Each row is where one point has got to under a steady rotation. How many ticks took it there?
The counts run from 0 to 469.
[119 126 124 142 147 141 111 113 177 128 108 169  89 142 150  60 124  97
  94 153 143  71 120  87 142 118 125 137 110 104 100 139 119  93 123 116
 117 124 139 132 107  94 101 126 110  98 124 126 145 131  70 192  93 105
 139 106 102]
328
[ 99 141 155 126 101 125 120 157 131 151  77 102 150 117 165 115 115 146
 176 139 139 168 151 176  84 139  94 136 131 198 119 132 130 138 103 131
 141 127 120 116 154  55 130 175 121 149 126 129  93 140 161 153 112 152
 143 115 129]
95
[ 61 115 128 102 105 110  82 160 175 130 145 100 120 150 126  68 108 143
 158 151 136 120 130 124 141 128 120 105  81  90 154 147 161 132  98 155
 120 115 121 119 131 130 154 133  90 118 116 117 205 114 150 139 167 133
 109 121 114]
442
[139 136 175 110 158 112 131 106 129 135  90 144  90 114 156 150 136 145
 147  91 155 142 126 155 122 120 109 137 137 131  96 130 106 137  79  77
 168 119 152 162 198  97 159 108 173 125 115 117 101 170 145 120  95 129
 101  98 123]
393
[128 122 136 131 108  88  90 131 180  85 167 138  93 116 117  75  92 114
 134  71 111 163 124 108 177 117 124 107  79  77 162 124 137 145 129 112
 144 113 129 107 133 157 131  88 124 149 115 121 173 130 134 126 151 102
 120 122  98]
132
[127 123 129 112 112  97  95 132 193  75 169 134  73 124 106  89  98 126
 133  75 139 159 138 103 172 103 116  99  86  89 148 111 131 134 137  92
 155 111 130 108 118 154 121 113 138 145 122 137 169 114 130 133 153  93
 105 130  99]
138
[135 144 138 125 157 146 128 117 105 136 118 167 146 194 111 156 142 132
  98 185  95  64  81 115 131 152 135 140 142 100 129 132 114  83 131 146
 118 167 161 162  88 131 133 101  87 111  95 107 153 149  88 128 107 144
 121 140 128]
179
[ 85 131 116 134  91  97  88 193 156 134 150  89 173 152 126 133 121 147
 177 118 105 154 100 142 147 159 125 121 101 116 154 144 164 133 109 165
 109 135 111 124 113 137 162 113  72 141 137 124 182 120 155 106 158 147
 110 132 143]
430
[133 147 132 148 109 105  95 194 140 127 114 107 176 134 142 188 128 149
 183  65 107 189  99 161 137 163 116 152 137 156 112 137 142 124 119 119
 132 144 116 131 113 102 139 112 106 163 153 153 119 138 135 113 101 150
 112 114 154]
415
[124 133 102 178 144 115 157 129 189 156 120 141 100 115 181 121 168  93
 108 129 177  88 107  97 164 115 126 130 140 152  88 118 100 102  99 109
 109 107 104 159 141 110 130 122 111  85 172 129 113 131 104 144 118  87
 134 115 138]
204
[111 140 163 142  92 118 111 158 111 143  79 111 175 120 151 102  97 138
 171 134 100 177 139 173  90 153 103 143 121 179 140 140 139 146 118 145
 134 143 129 108 144  63 127 153 108 167 111 120 101 150 156 147 105 161
 157 118 127]
102
[130 130 175 115 147 100 169  83 106 147 115 139  97 122 136 129 145 135
 123 146 151 109 126 142 130 114 117 109 131 119 137 110  96 149  82 105
 156 125 152 175 206 135 177 107 154 111  95  84 121 169 171  87 147 120
 116 134 123]
381
[104 142 158 132  96 124 116 159 121 148  75 105 163 119 159 108 107 142
 174 138 122 173 147 175  86 145  96 140 129 191 127 136 134 142 111 136
 139 135 125 112 149  56 128 167 113 158 120 126  95 145 159 151 108 156
 150 116 129]
98
[138 147 142  88 134 152 122 132 106 104 116 143 138 203  76 168 126 164
 118 176 119 103 123 128 110 136 115 126 141 136 128 103 116  89 164 117
 149 174 163 138  52 118 104 156 113 140  92 142 140 121 105 134 124 142
 109 162 124]
166
[ 72 113 141  93 123 128  84 136 175 118 124 124  86 143 125  39  92 138
 140 157 149 114 157 114 125 101 109 111  85 102 134 145 146 119 111 128
 138 110 133 113 125 100 119 155 116 117 109 133 187 113 127 175 139 128
 119 110  90]
452
[120 136 129 175 100 105 184 150 132 160  96  96 153 113 150 120 150 122
 140 155 170 137 150 132 118 116 106 117 150 215 112  96 108 143 125 116
 124 136  99 146 133  85 122 178 116 130 153 135  80 128 161 121 149 113
 157 149 151]
222
[129 129 156 160  92  94  93 144 125 115 132 134 162 114 129  74  81 110
 147  97  60 173 111 138 146 152 125 133  88  99 175 146 147 156 126 151
 127 140 133 106 141 126 136  84  97 169  99 101 152 158 142 124 124 142
 155 117 112]
118
[124 134 102 181 136 112 163 135 189 155 116 132 102 110 182 120 169  95
 116 130 185  99 117 102 158 111 121 129 143 168  86 112 100 107 103 105
 110 108  99 158 138 103 127 135 115  91 175 134 104 127 111 145 124  88
 137 119 141]
207
[170 133 160 149 159 131 160 119  80 123  88 156 143 163  89 154 135 139
 103 143 129 102 127 109 122 112 118 144 163 147  89 110  99 107 159  86
 149 176 150 175  76  99  93 132 138 136 112 156 106 149  94 118  95 134
 131 141 134]
36
[137 133 178 108 158 109 139  96 124 137  93 145  86 116 153 142 137 144
 139 106 158 132 127 153 122 118 111 129 135 126 106 125 102 141  76  83
 167 118 154 168 206 104 167 106 173 118 108 108 106 171 152 112 107 125
 103 105 121]
390
[104 138 118 145  92 100  90 201 148 133 142  92 186 147 129 159 125 147
 182 100  99 171  96 151 147 164 124 132 114 132 145 141 158 131 116 154
 113 142 107 125 106 129 156 110  76 153 145 135 162 126 151 102 143 151
 111 129 151]
425
[122 120 132 108 113 114 135 101 169 104 132 134  70 151  95  63 127 126
  98 153 175  89 144  85 148 114 122  89  86  86 125  94 127 142 138  92
 142 139 154 130 107 139 119 139 139 109 102 112 150 117 126 151 163  73
 110 154 107]
11
[126 125 129 105 113 100  97 132 193  73 167 133  69 128 103  95 102 131
 133  78 147 160 143 103 168 102 115  98  90  97 142 106 128 130 140  87
 158 113 131 110 112 151 117 122 142 143 123 143 167 110 131 135 156  92
 103 132  99]
140
[139 137 141 111 130 103  83 154 177  83 144 134  94 115 132 155 103 145
 166  34 131 198 128 141 154 112 106 131 118 132 121 125 124 120 122  79
 168 109 124 119 132 122 124 110 151 161 141 162 139 128 129 125 112 124
  97 104 113]
273
[108 149 117  86 100 131  88 180 151  99 149 105 151 185  95 181 119 172
 165 131 114 157 113 149 127 153 112 117 122 142 149 113 142 101 147 137
 139 150 133 109  66 133 127 150  90 156 121 146 160 102 136 124 148 145
  97 156 133]
293
[122 126 183 152 108  92 157 122  70 156  98 116 168 117 125  93 112 131
 145 154 100 147 136 155 111 130 113 120 121 142 162 130 122 171 106 141
 139 147 135 152 180 111 158 119 121 149  87  91 121 172 183  89 147 152
 155 136 128]
241
[136 147 143 108 149 150 126 124  97 125 115 158 150 203  93 163 134 146
 104 189  99  75  94 124 119 148 129 136 143 114 133 120 116  85 145 139
 130 175 165 152  69 125 120 123  93 124  90 120 147 140  95 128 111 149
 118 152 127]
174
[100 141 155 128  99 124 119 159 128 148  76 103 155 118 162 112 112 144
 174 140 135 169 149 174  85 141  95 137 130 196 122 133 131 138 106 132
 140 130 122 115 152  55 130 173 117 153 124 129  93 142 161 152 110 152
 147 115 129]
96
[132 130 148 128 132 145 107 126 139  95 108 160 109 141 111  69  81 120
 112 141 114 133 158 109 119  95 103 137 124 149 126 126 112  96 165 110
 149 136 138 108  76  80  63 161 121 151 108 160 135 124  85 180  97 134
 158 120  90]
468
[129 120 190 140 128  90 128 110  92 137 112 138 135 106 133  86  99 125
 144 111  95 153 126 149 132 124 117 127 110 104 159 146 124 167  92 126
 148 130 144 149 201 123 165  86 137 147  87  91 141 180 168  94 130 147
 140 111 112]
250
[125 120 140 104 121 118 139  98 163 105 121 136  69 153  92  67 128 131
  99 153 180  88 151  86 141 108 120  93  95  93 111  94 122 138 139  81
 149 141 155 136 104 129 114 147 149 111 102 121 141 118 122 154 153  77
 108 151 106]
14
